One vector is turned by the same rotation once a step. Each row is the vector after some number of steps, and that number follows the row.
The counts run from 0 to 418.
[-15.8  24.9 -25.7 -25.8   7.8 -46.4 -17.8 -20.1   2.3 -21.4   4.0 -60.9
  -2.6 -20.7 -16.8   6.8  -9.8 -23.1 -22.6  23.1 -33.3  30.3  -1.0   3.6
  -9.1  -7.9 -15.3  45.0  25.8 -21.8  22.4 -16.7  16.3] : 365
[-22.7  33.7  -7.2   2.4  23.8 -47.4  30.9 -16.1  20.2 -16.5  -0.7  -4.7
 -28.1 -11.5  -7.6  26.0 -15.6  21.0 -19.3  59.6   4.4   8.2  12.3  28.0
 -22.0  -5.3  29.5   8.0  10.7  15.1  14.2   7.4   7.9] : 237
[-18.2  -5.8   3.4  -0.7  26.5 -62.1  -3.7   7.9  19.6   8.5  33.6 -24.2
  -9.5 -10.0  -8.0  31.2 -10.2  42.9  23.0  22.8  -1.2  10.5  16.5  26.1
 -21.2 -35.2  -4.8  30.8  14.1  43.7  32.2  -9.8  -4.3] : 304
[-33.6  23.9  -7.3   0.4  42.5 -34.8  20.2   9.8  31.5 -39.5  29.6 -43.5
   2.2  -7.9 -10.1  20.4  20.3   4.4  21.7  31.9 -10.0 -11.2  16.4  23.7
 -19.6  -8.6 -16.6   9.7  17.2   1.7 -23.8 -12.8  46.2] : 220
[-12.7  21.2 -35.4  -9.6  28.0 -23.9   7.7 -27.3  22.2   2.2  11.5 -16.4
 -16.6  -2.9   2.4 -22.7   1.2  -1.7  15.8  21.0  13.9  36.6   3.3  47.1
  -9.9  -5.0  15.4  49.5   6.4 -38.2  -8.5 -17.3  37.5] : 187
[ -0.3  32.4 -19.2  21.1  43.1 -19.5   3.7  -8.5   1.5   2.6  -3.1  -2.5
 -13.4  36.1  -2.5  59.9  -3.1  44.7  29.5   3.8 -14.3  21.5  -0.4  26.4
 -37.0 -20.3  19.6  32.2  20.8   2.3  14.2  -7.3  -4.2] : 53
[  3.3   0.5 -43.5 -25.1   5.9 -37.9  -6.8 -30.3 -10.9   8.5  -2.4 -41.4
  -2.0  46.9  -0.7  -8.9 -16.1  35.8   6.9  31.1 -30.6  16.5  -0.1  42.7
 -34.5  -2.6  11.0  21.0 -16.2   0.6  40.5   7.7   5.5] : 327
[-33.3   6.2  -4.2 -16.0  54.2 -27.4  -8.3 -13.0 -14.9  -7.4  51.0 -23.7
   4.8  40.2  16.6   3.7 -11.9  26.3 -11.8  25.1   3.6  30.7  21.0   7.5
 -10.1 -13.7   4.5  45.4 -21.0 -13.0   9.6  15.8  16.8] : 135
[ 14.3  18.7 -30.7  -5.1  -6.8 -17.5  37.5 -26.8  18.6   9.2 -19.1 -45.8
 -19.0 -17.3  11.2  26.4   9.4   9.6   7.8  30.2 -36.6   8.8  -4.0  54.2
  -4.5   1.2 -25.1  31.4  28.3   4.7   5.0  -8.9  10.6] : 243
[-24.5  12.6 -15.2   7.8  37.8 -43.5 -26.3  -1.6  -3.0  17.0  27.4 -33.6
  15.1  43.5   9.3  14.2  -4.8  45.2   6.7  10.4  -4.8  -6.8  15.6  37.4
 -40.7 -10.5  12.4  24.2 -10.3   7.1   3.8   5.5  20.5] : 331
[ 11.1  31.5 -44.6 -42.4  22.9 -29.8  50.1 -11.2  34.2 -25.6  -3.3 -22.1
  -5.8 -14.8 -16.3  16.9   3.6   1.2  25.9  12.8 -28.6  14.2   0.4   8.6
  -7.6  -8.6   9.4  37.1  22.9 -10.8   0.4 -16.7  16.2] : 223
[  3.1  32.3 -34.1  -6.1 -13.8 -27.1 -17.6 -29.8 -15.5   2.9  -0.1 -58.1
  -3.6 -13.2  -0.6  27.7   3.9   1.5 -14.1  20.1 -46.5  24.5  13.6  36.0
 -11.6 -15.0  -7.7  41.9  21.4   0.1  19.0 -21.5 -10.9] : 105
[ -4.4  10.5 -36.1  -6.1  25.8 -21.1  -4.7  -4.2  18.1   3.1  27.7 -19.0
  11.0  20.0  -3.5  10.8  -0.1  51.5   6.9  18.6  -4.3  14.6  30.7  50.2
 -46.3 -15.5   8.0  25.6 -20.0  42.3   3.4 -13.7   6.7] : 323
[-34.3  13.9 -23.3   4.2  29.5 -35.6   4.1   0.0  28.9   4.0  21.9 -31.9
 -16.1 -12.3   9.5   9.7 -10.4   4.4  21.1  43.5  38.8  17.7  39.5  34.6
 -15.9 -47.7 -18.5  17.9   9.1  21.6  -2.9   1.0  31.4] : 174
[  1.2  31.1 -18.9 -10.9  14.7 -54.5  40.8 -47.6  15.9  -4.6  13.2 -32.3
 -39.0  -3.1 -17.5   7.9  15.6   9.3  16.0  36.1  -5.4  -4.8  10.3  20.6
   8.9 -12.7  -8.8  30.2  42.7 -20.6 -10.4   0.1  15.3] : 234
[-14.7  49.7 -25.1   7.8   8.2 -42.3 -12.5 -23.0 -30.3  15.5   8.7 -32.9
 -12.5  26.4   0.8  34.3  -8.1  32.6 -16.7  30.4  -3.8  18.7  17.4  29.9
 -37.8 -14.2  13.9  19.1  10.9  -4.0  -4.3  14.7 -11.6] : 320
[ -9.5  24.1 -21.4 -12.5   5.4 -37.8  21.5 -48.3   0.9  20.4   9.0 -23.7
 -22.6   8.7   0.5  21.4   5.5  41.2 -17.3  31.7 -33.9  17.3  -0.8  27.9
  -5.9  -1.0  25.0  67.6  10.5  19.2  21.3  -8.9 -16.5] : 309
[  9.3  11.3 -22.9 -31.5  30.1 -39.3  21.0  12.4  17.6 -38.0   5.3 -18.3
   1.4  15.5  13.7  -8.9   6.4   6.1  27.8  37.1 -28.2   9.7  -5.3  62.6
   3.1   8.2  33.7  19.6   8.3  -9.0 -10.5   2.7  29.5] : 205
[  9.8  11.8 -44.5  -8.8  34.0 -17.7 -10.0   6.4   2.9 -14.3   6.8 -44.6
  -6.7  41.5  11.2   2.9   3.5  -4.8  29.8  24.0   1.5  23.1  41.8  51.2
 -34.0 -43.7 -11.2  10.3   6.8  10.6 -13.5   3.1  35.9] : 398
[  4.3  11.9 -27.3 -12.1  26.2 -34.5  38.8   9.4  35.1 -23.7  30.7 -27.5
  -2.2 -19.6 -14.2  18.3   1.1   4.7  31.1  12.5 -23.2  20.8  23.8  22.5
   5.0 -10.5  -3.4  42.0  23.7 -12.1 -15.4 -33.6  14.7] : 18
[-31.0 -11.0 -21.1   3.9  48.8 -44.8  23.0   8.0   1.8 -47.2  35.3 -25.1
   4.6  -5.0   5.2  17.2 -14.6  17.7   1.5  39.5 -23.0   2.4  20.1  55.3
   6.5  20.0  13.4   5.2  -5.4 -20.7  -5.3   2.9  12.7] : 4
[-18.9 -29.3 -15.5  -1.5  28.8 -45.3  28.5 -28.7 -16.1 -23.6  40.9 -32.8
  -5.3  33.5  -5.1   0.5   3.6  37.0   2.0  42.9 -33.6   1.3  16.2  47.9
 -11.2  17.5  -1.6  22.5  -7.1  -5.7   2.2   3.8   3.8] : 272
[-10.3  38.2 -17.7 -32.0  13.5 -28.4   6.5  15.5  36.0  -7.8 -21.2 -41.8
   7.2  -9.5   6.6  24.8  11.4  -1.7   1.7  30.1   2.6   7.2   0.5  21.3
 -32.7 -28.0  -4.4  15.0  16.8  33.1   7.8   7.2  53.3] : 165
[-17.7  16.4 -12.9  -6.9  32.4 -55.8  38.2 -14.9   2.0 -36.4   2.2 -17.4
 -16.9   2.9 -14.7  28.0 -29.0   1.8  -0.8  43.2 -25.9  10.7   1.1  17.5
  -2.0   5.7  16.3  17.9  30.8 -46.0  12.3  17.7   8.1] : 13
[ -7.6  -6.1   2.0 -19.4  13.4 -42.4  41.1 -10.6   9.1   2.3  31.2 -32.8
  -1.2  -6.9   5.5  19.4   3.0  25.9   2.8  28.0 -62.5  23.9 -27.4  23.7
  -3.7   2.8 -25.8  49.8   2.7  -5.3  27.6  -7.6  -1.7] : 290
[ 26.6   7.6 -31.4 -23.8  15.6 -30.2  57.4   3.4  -0.3  -0.6  -0.3 -17.7
 -20.8  19.9   5.1  21.0 -14.8  -3.1  26.2  34.9 -23.1  19.0  -7.7  49.7
  -2.5 -21.2  -1.6   7.0  13.9 -27.9 -19.9  29.1   9.5] : 1
[-20.4  20.6 -25.1  -0.4  25.2 -28.3  47.7 -21.8  24.8 -27.9  14.5 -25.5
 -21.8 -33.2  -9.0  22.1  -0.5  16.4  -6.6  41.6 -35.9  29.6 -10.0  19.5
   1.8  10.7   0.1  39.7   4.4  -1.8  21.0 -10.9  -2.2] : 22
[ -2.5  21.7 -10.5 -13.9  -4.3 -39.4  -0.2  16.8  35.8  11.4  23.3 -30.2
  -4.5 -22.6  -5.4  28.6  18.7  18.3   2.8   4.0 -12.0  34.8  -7.5  41.4
 -29.4 -44.1 -27.8  55.3  17.1  13.1   5.7 -32.8  14.9] : 101
[ -8.2  24.3 -24.4 -13.7   7.6 -42.3 -17.0 -20.6 -14.1  -7.7   3.6 -11.8
 -11.0  24.8  -1.3   3.6  -2.5  17.9  -8.2  28.3 -28.6  43.0 -11.7  52.1
 -27.3 -10.0  42.4  36.6   1.9 -22.6  29.7   4.3 -14.8] : 328
[ -4.8   5.1 -15.4 -32.5   7.9 -67.5  12.0 -39.4  12.4  -3.5  14.2 -43.8
  -6.5  10.6 -27.2  -3.6  12.8  26.7  13.1  21.6 -26.5 -22.2   8.8  13.7
 -24.8   1.8 -10.2  25.5  22.5  -0.9  23.3 -15.8   8.9] : 299
[ -2.7  19.3 -38.8 -40.2   1.6 -26.0  -1.1 -37.1  15.1  -5.6  -8.4 -57.8
   2.7  -6.1  10.6  -4.4   2.8  -1.2  -9.3  26.9 -43.5  29.1   7.2  21.4
   7.3  -9.5   6.8  38.6  19.6  21.0  31.0 -14.9  17.9] : 373
[-11.0 -14.1 -20.5 -36.4  60.0 -41.3  26.2   5.9  35.1 -29.3  17.2 -11.0
  -2.7  14.0  -6.4  -2.8 -10.6   7.5  45.7  27.2 -11.1  12.3   4.8  33.8
  -5.3 -15.1   4.0  13.2  -0.2  -3.9   7.7 -14.7  31.4] : 213
[-22.3  26.9 -23.3   0.0  51.7 -21.4  -4.8 -22.7  -3.1   2.4 -20.3 -24.5
 -23.7  39.6  25.0  14.2 -21.7  10.9   6.0  43.7 -11.9  24.2   8.0  39.2
 -11.3  -4.8  25.0  12.7   1.3 -16.9  22.0  32.1  19.1] : 190
[  8.3  17.6 -38.8 -39.5   2.0 -38.6  19.6  13.3   0.1   4.5  32.9 -30.8
  13.7   5.8 -11.6  19.6 -21.4   1.1   8.6  10.2  -4.8  44.9  18.9   2.6
 -20.6 -54.9 -16.0  42.4  -3.3 -15.1  -6.4   3.1  14.6] : 352
[-35.6   8.3  -6.5 -24.6  49.4 -32.7 -12.5  11.5  15.0 -33.2  35.0 -30.0
  28.4  22.5  -7.4   2.4   8.9  19.2  11.4  18.5 -11.1  23.1   4.3  -0.5
 -35.9 -12.2   5.4  30.7  -7.1  10.2  19.4 -21.8  29.2] : 350
[ -8.1   5.3 -10.0   0.4  13.0 -39.5 -34.0 -44.2   0.5  13.5   7.2 -52.8
   1.5  -2.9   1.2   2.9   9.9  30.0  12.6   5.8 -37.5   7.6  -0.2  52.3
 -18.6  17.6   1.6  53.7  15.7 -11.5  26.6 -30.6   3.9] : 318
[ -5.5   7.9 -13.9  -9.9   1.4 -49.9  10.2 -21.3  29.7   0.6  14.6 -26.6
 -23.5   6.7  -7.5  -9.2  18.9  23.2  23.0  27.3  -8.2  -8.8 -13.9  83.3
 -35.9   9.0  -9.2  19.1  16.3 -24.0  -2.8 -14.9  20.4] : 252
